In the data rows, 128 means zero.
Here is a table of points, one per row:
[118 119 121 138 143 150 146 157 134  75  81 121 124  87 103  91 119 174  91 151 143  93 187 163 157  89 183 140  78 109 139 144 117 142 106 165 114 163  82 194 144  89 174 181  87 141 151 134]
[ 83  94 129 146  75 135 163  75 151 106 161 121 159 150 123 152 139  32 135  99 163 156 204 150  99 131 130 103 173 125 188 164  99 103 167 145 173 137 110 149 137 120 156 135 114  95 122 173]
[179 124  78 119 139 157 100 114 131 153 148 127 202 126 120  69 126 112 168 156  99  95  56 176  87  97  80 106 122 123 133 117  82 149 128 136 129 163 112 188 136 137 112 153 118 122  82 175]
[180 153 160 125 138 133 123 101 136 107 194 103 134  98 101 111  54 169  99 146 174 138 104 166 148  98 148  96 148 180 163 168 152 139 206  62  90 114 141 130 117 126 113 138 144 116 167 141]
[ 88 108 138  82 130 108 115 145 116 156 158 184 124 124 145 102 132 153 174 211 146 135 151  73 124 168 114  73 147 155  93 119  75 129  98 102  97 105  81 135 124 146 136 163 145  47 182 121]
[146 116 106 115 110 139 120 100  95 111 109 153  60 140  71 169 159 162 156 126 160 106 162 167  99 105 130 184 146 174 109 125 112 106 122 142 144 133  68 119  85 152  31 127 193 135  99 154]
[169 132 138 165  86 108 135 172 165 126 109 162 111 104 104 144 130 185 121 122  87 140  98 138  96  95 102 119 209 141 146  73 159  77  98 144 154 149 116  77 131 102 167 127  90 114 194 180]
[144 101 158 114 155 131  83 155 103 162 155 119 134 122 136 111 111 105 114 103 132 166 157 142 142 121 104 142 152  94 147  84 190 111 152 184  63 162  51 114 152 191 148 136 152 136  88  68]
[132 137 126 131 152 104 147 129 128 131 163 118 117 166 122 112 156 153  92 173 167 183 119 122  66 150  96 184 120 150 102 212 192  94  77 147 130 107 153 178 142 159 150 112  84 140 131 151]
[138 123 161 170 146  74 142 110 165 127  83 104 217 122 124 124 163 123 124 137 158 141 103 131 178 156 147 102  91 108 127 124 178 113  88 139 163 127 127  97 137 167  55 194 178 132 155 152]
[ 92 157  79 145 115 103 167 158 130 148 148 126 133 152 120 143  73 106  97 107  85 120 160  95 127  73  95 110  67 191 119 127 114 141 164 177 150 186 164 129 150 191 108  97 154 107 178 116]
[103 133 173 144  97 124 126 183 152 111 164 130 154 208  97 173 127 117 137 150  65 136 109 162 183 127 167 131 105 117  89 138 141 110 128  71  85 158  85 130  67 117 145  89 115  96  73 147]
[138 136  96 118 158 164 138  75 115 129  95 131  94 135 121 131 188  82 102 142 109 139 118  73 232 119 137 139 176 162 126 101 175 197 134 163 111 134 157 160 133 101 141  89 128  65 118 200]
[ 91 147 117 111 109 121 170 121 124 202 108 139 125 117 127 130 175 182  80 136 117 110 103 170 110 140 148 145 147  31 154 142 122 179 184 118 155 116 140 115  70 194 171 147 159 112 132 123]
[182 114 124 179 105 161  96 104 204 132 114 129 100 190 154  67 107 140 122 162  82  99 169  95 114 150 113 121 131  91 144 186 164 170 148 149 146 100  97 102 100  87  82 104 137 130 147  91]
[ 92  99  77 130 134 173 160 177 127  88 186 144 120 130 204 146 139 102 138 150 157 132 136 139 136  78 104 151 119 102 171  91 171 159  95  89  93  95 146 104 103 115 116 156 162 198 159 152]
[ 92 150 148 137 135 111  48 137  91 164  86 115 116  78 146 116 119  84 135 110  86 165 109 177  90 135 145  96 112 172 145 163 127 130  87 154 120 105 126 151  63  88 169 113 203 144 159 143]
[138 201 104 161 171 211 141 166 145 111 103 106 125 151  85 113 129 121 146 121 158 111 145 104 104 171 169  72 175 108 155  96 108  77  94 115 112 143 178 163 104 167 129 111 155 132 131  88]
[125 126 146  80 142 168 149  88 107  93 116 146 199 143 151 173 120 181 111  66 120  93 127  80  91 186 101 120 104 150 133 143 140 124 143 169  50 126 130  96  92 107 157 143 132 145 130 170]
[141 112 140 125 138 123 141 145 128 185 160  76 158  86  59 142 161 155 172 103  72 144 211 145 119 130 118 135 107 111 133 118 118 170  91 116  84  65 163 113 140 123  88  89  88 124 143 142]
[144 171 131 138  83  94 178  84 123 122 116 174 114 111  95 135 150  88 169 107  89 109  91  73 142  55 124 144 137 104 123 160 136  96 117 127  76  84 100 166 119 137 132 186 114 160 145  50]
[137 107 103 135 113 125  98 121  77 162 153 118 136 133 130 175 205 131  97 180 120  79 107 115 129 160 127 141  81 149 216 100 139  76 164 104 156 146 134 134 152  59 127 116 109 110 137  71]
[199 171  95 119 136 154 128 132 104 167 104 133 174 154 166 132 119 145 162 142 165 157 177 121 196  98 142 183 118 119 105 179  66  66 128 136 145 133 138  69 127 110 162 113 146 142 133 138]
[130 170 134 128 183  89 141 171 199 126 131 123  86 115 134 143 135 127 139 112 131 159 134 114 114 149  79 146  91 104 109  93 114  89 223 138 143 108 130 179 142  54 122 147 187 106  99 151]
[124  92 125 200 107 185  98  62  95 130 130  89  95  80 134 184  79 166  99 139  98 162 126  89 129 118 112  95  99  89  89 113 131  91 117  99 145 112 129 123 150 156 147 170 146 122  88 147]
[147 137 109  88  66 121 105 152 159 180 114 168  88  92 122 150  77  94 162 151 140  77 143 154 169 198 137 123 118 149 113 137 178 115 137 128 125 126 182 136 136 156 123 168  90 187  95 158]
[114  90 105 113 184 126  63 138 130 101 103  97 125 145  85 123 103  71 149 114 113  77  98 102 105 138 155 186 127  92 111 127 111 130 160  74 131 101  99  85 167 169 173 118 120 140 193 168]
[ 68 203 152 117 115 147  95 104 156 118 117  58 140  80 171 153 150 129 131 161 135 144 139 108 145 146  79 153 165 144 100 107  96 151 153 124 149 174  86 144 112 135  82 100  56 182 147 108]
[165 119 138 122 141 110 185 124  64 102 154 114 109 165 191 142 133 138 145 134  49 142 129 139 111 168 216 113 167 137  89 105 114 143 161 147 165 139 131 170 182 127 107 136 134 172 160 128]
[142  64 223 163 127 176 144 148 122 160  76 164 138 154 123 175  96 102 139 159 193 137  83 140 103 100 131 123 100 117 111 101  95 163 145 172 121 105 151 157 118 123 109  94  94 133 158  99]
[119  90 136 100 163 130 198 131 136 115  90 130 137 110  99  68 143 130 131 139 107 166 128  90 144 128 115  90 119 201 147 110 134 129 165  98 201  93 100 103 102 149 173  88 115 206  64 112]
[108 114 108 138 168 120 163 121  86 133  86 124 108 182 118 109  60 118  77  89 117 128 130 189 165 167  54 155 151 140 119 105 108 119  92  77 132 114 135 134  93 104  92 177  92 100 151  94]
[106 134  78 142 204 110 130 148 157 141 115 133 119 132 155 206 132 129 110 150 134  92 116 164 105 107 148  79 167 151 112 188 114 156 101 155 110  90 101  71 170 121 131 152  95 114  69  97]
[138  63 103 118  92  66  92 197 115  77 103  90 170  97 167 133 117 164 121  96 144  88 118  91 149 111 122 132 182 106 135 152 120 111 131 138 123  86 157 197 100 149 107  77 128 102  88 118]
[123 133 117  51 156 112 125 109 108 159 169  88  87 148 139 111 106 119 161  96 174 136 105  97 123  78 174  81 103  92 116  97 168 113 123 169 188 136 130  94  69  95 111 129  69 102 119 132]
[120  90 157  61 113 150 157  90 208 162 110  75 105 149 162 135 148 146 150  91 135 100 105 162 136 115 121 135 125 168 135 119 146 103  85  94 126 160 134 155 200 125 158  89 178 117 154  82]
[136 127 109  79 126 128  88 110 182 132 119 207 145 117 144 144 111 127  73  93 107 222 133  85  98 122 196 159 111 142 179 103  89 136 104  84 144 143 141 145 145 128  90 138 101 119  93 117]
[218 145 133 137  95 106 124 134 127 102 157 126 129  92 159 128 166  53  66  98 162  88 156 141  95 136 118 106  99 146  45  95 114 168 107  91 128 124 123 105  88 137 169 120 125 100 122 108]
[115 122 147 161 184  95 132  71 136  60 158 186 136  81 138 145  92 134 206 159 111 100 141 151 121 140 119 183 125 104 141 115 143 145  99 148 158 164 179 105  97 140 154  99 136  92 112  90]
[ 99 107 109 174  79 165 109 171 122 115 134 105 146 116 108  72 156 144 175  83 153 166  98 127 114 149 162 183 139 185  89 134 138 170 149 150 127 134 165  80 136 109 144 192 122 107 111  78]
[123 149  63 106  66  78 120  92 121  82 137 135 135 150  70 114 103 150 107 152 169 178  93 156 148 172 114 102 107  81 122  94 105 148 105 173  95 106 110 109 170 104 142  65 156 165 150 107]
[ 92 159 146 174 136 126  83 135  94 154 160 198 147 161 135 121 150 179 150  45 166 113 128 124 154 118 103  92 133 112 101 152 160 174 116  79 176 150 109 161 173 110 139 109 135 171 123 139]
[124  80 187 140 142  94 101 128 135 130 194 120  73 133 107  91 159 119  83 115 114 111 104 107 167 128 118 119 151 122 149 163  30 120 107 156 100 176 192  97 124 138 119 156 136 183 110 150]
[ 63 159 151 128 102  89 148  96  84 147  77 128 128 132 150  48 113 113 106 164 138 102 155 123  69  88 162 139 151 119 108  92 150 102 157  86  74 157 170  96 174  86 102 101 124 124  81 155]
[136 183 180  90 102 166 145 182  71  67 116 126  87 102 142 105 131 105 137 119 112 124  94 131 128 153 102 129  65  94 182 183 127 122 107 128 158 111 109 101 186 160  99 111 114  70 116 143]
There is one direction along which these points spread out most. Where along it does each point below lie, from 0 to 99? The average is 50, and the first point in the table lies past the average. One standard deviation of the points above along it is 16.
[118 119 121 138 143 150 146 157 134  75  81 121 124  87 103  91 119 174  91 151 143  93 187 163 157  89 183 140  78 109 139 144 117 142 106 165 114 163  82 194 144  89 174 181  87 141 151 134] 61
[123 149  63 106  66  78 120  92 121  82 137 135 135 150  70 114 103 150 107 152 169 178  93 156 148 172 114 102 107  81 122  94 105 148 105 173  95 106 110 109 170 104 142  65 156 165 150 107] 59
[125 126 146  80 142 168 149  88 107  93 116 146 199 143 151 173 120 181 111  66 120  93 127  80  91 186 101 120 104 150 133 143 140 124 143 169  50 126 130  96  92 107 157 143 132 145 130 170] 58
[169 132 138 165  86 108 135 172 165 126 109 162 111 104 104 144 130 185 121 122  87 140  98 138  96  95 102 119 209 141 146  73 159  77  98 144 154 149 116  77 131 102 167 127  90 114 194 180] 56
[165 119 138 122 141 110 185 124  64 102 154 114 109 165 191 142 133 138 145 134  49 142 129 139 111 168 216 113 167 137  89 105 114 143 161 147 165 139 131 170 182 127 107 136 134 172 160 128] 25
[103 133 173 144  97 124 126 183 152 111 164 130 154 208  97 173 127 117 137 150  65 136 109 162 183 127 167 131 105 117  89 138 141 110 128  71  85 158  85 130  67 117 145  89 115  96  73 147] 59
[136 183 180  90 102 166 145 182  71  67 116 126  87 102 142 105 131 105 137 119 112 124  94 131 128 153 102 129  65  94 182 183 127 122 107 128 158 111 109 101 186 160  99 111 114  70 116 143] 54
[147 137 109  88  66 121 105 152 159 180 114 168  88  92 122 150  77  94 162 151 140  77 143 154 169 198 137 123 118 149 113 137 178 115 137 128 125 126 182 136 136 156 123 168  90 187  95 158] 57
[136 127 109  79 126 128  88 110 182 132 119 207 145 117 144 144 111 127  73  93 107 222 133  85  98 122 196 159 111 142 179 103  89 136 104  84 144 143 141 145 145 128  90 138 101 119  93 117] 25
[106 134  78 142 204 110 130 148 157 141 115 133 119 132 155 206 132 129 110 150 134  92 116 164 105 107 148  79 167 151 112 188 114 156 101 155 110  90 101  71 170 121 131 152  95 114  69  97] 65
[ 99 107 109 174  79 165 109 171 122 115 134 105 146 116 108  72 156 144 175  83 153 166  98 127 114 149 162 183 139 185  89 134 138 170 149 150 127 134 165  80 136 109 144 192 122 107 111  78] 62
